One turn sends every row of this set to another row. A few are shown first. Where does it send the rows asked after them?
k_307: [  26,  318,  -64,  -56,  -56,  118,  -29,  123,  155,   57,  151, -108,
   -6,  -73, -156, -281,  106,  134, -178,  -43,   83,  184,   29,  -85,
 -222,   28,   27,   44, -130,  161,  -32]
k_442: [-105,  203,   17, -294,  209, -121,    3,   58,  396,  -73,  189,  224,
    8, -100,  121, -190,  332,   62,   55, -171,  -42,   -3,   33,   89,
  -40,  -30,  124,  -10,   -6,   58,  113]
k_724: [ 152,  333, -284,  -38,  -25,   24,   91,   66,  386,  -16,   95, -111,
   36, -114,    6,  -31,   97,   83,   81,  -97, -129,   64, -205, -108,
  -70,  117,    2,  -40, -111,  195,  137]
k_693: [   7,  124,   10,   61,   73,   37,   97,  121,  178, -150,  244,  225,
 -164,   44,   24, -346,  195,  -91,   46,  -61,   82,   94,  213,    4,
 -137, -153,   24,  -37,   -8,   69,  275]
k_433: [  40,  182,    1,  -99,  203,   61,  -21,  140,   76,  -10, -147,  -75,
   21,   65,  333, -158,  220,   35,  127,   -5,   71,  122,   -9,    1,
  -91,   72,   61,  -28,   42,  111,  119]
k_69: [ 168,  178,   30, -114,   46,   49,    8,  130,  217,    9,  378, -176,
  199,   14,  108, -133,  116,  -18,  -11,  -74,  236,   71, -133, -170,
 -110,  178,   29,  118,  -18,  -22,  171]
k_558: [ 172,   81,  -71,  -86,   11,   91,   23,  136,  288,   39,  191,  214,
  -26,    1, -484, -123,  225,   -6,  264,  -66,  116,   93,  -87, -110,
 -130,  -18,   84,   66,    7,  109,  148]
k_295: [ 146,   83,  -91, -149,   46,    7,  117,   39,  270,   90,   35,  329,
   49,  -52,    0,  -66,  189, -110,  156,  129,  -65,   38,  -50,   98,
   79,   41, -164, -127,  199,   22,  219]
k_189: [ 139,  161, -132,  -98, -149,  144,  117,  104,  144,   13,  164,  251,
   53,  -33,  205, -197,  183,  -12, -109, -332,  -20,  134,   11,  163,
   46, -198,   45,    2,  -41,   59,  176]
k_497: [  75,   22,  -50, -116,  300,   76,   57,  114,  160,   32,  -72,  -51,
   89,   37, -111, -178,  379,   89, -272, -147,    1,  135,    1, -121,
    2, -202,   79,  -21,   -9,   65,  149]
k_720: [ 249,  105,  -96, -104,  -95,   -4, -124,  194,  121,  101,   22,   60,
  124,   76,  -87,  -59,  177,   97,  -32,   55,  193,  173, -259,   77,
  189,   52,  102,   50,  -46,  -63,   10]
k_148: [ 215,   56, -131,   54,  117,  280,   46,  349,  400,  -54,  129,   87,
  178,   58,  -35,  -57,  357,  -76,  243,  -20,   77,  191, -104,   22,
  -45, -133,  191,   79,   24,   55,  200]
k_537: [ 106,  142, -280, -228,  162,   83,   10,   19,   12,    3,  359,  120,
   44,  -88, -154,  -35,  142,   98,   55,  -52,   94,   94,   33, -139,
  268,   32,  101,   57,  -10,  112,  115]
k_204: [  34, -152, -100, -178,  -58,  150,   73,  165,  287,  -16,  144,  106,
  -44, -108, -168, -149,  157,  -90,  -32,   21,  -40,  138, -305,   42,
 -102,  -94,  127,  129,  210, -100,  128]
k_469: [ 160,   72,  -13, -222,   -3,  260,  184,  202,  271, -257,  137,   18,
 -124,    1,  -22, -171,  264,  102,   15,  140,   82,    8,  -37, -182,
   57,  -16, -116,  -78,  152,  139,  315]

k_69 moves to k_204
k_537 moves to k_469
Now find these:
k_148 moves to k_189
k_307 moves to k_558
k_295 moves to k_433

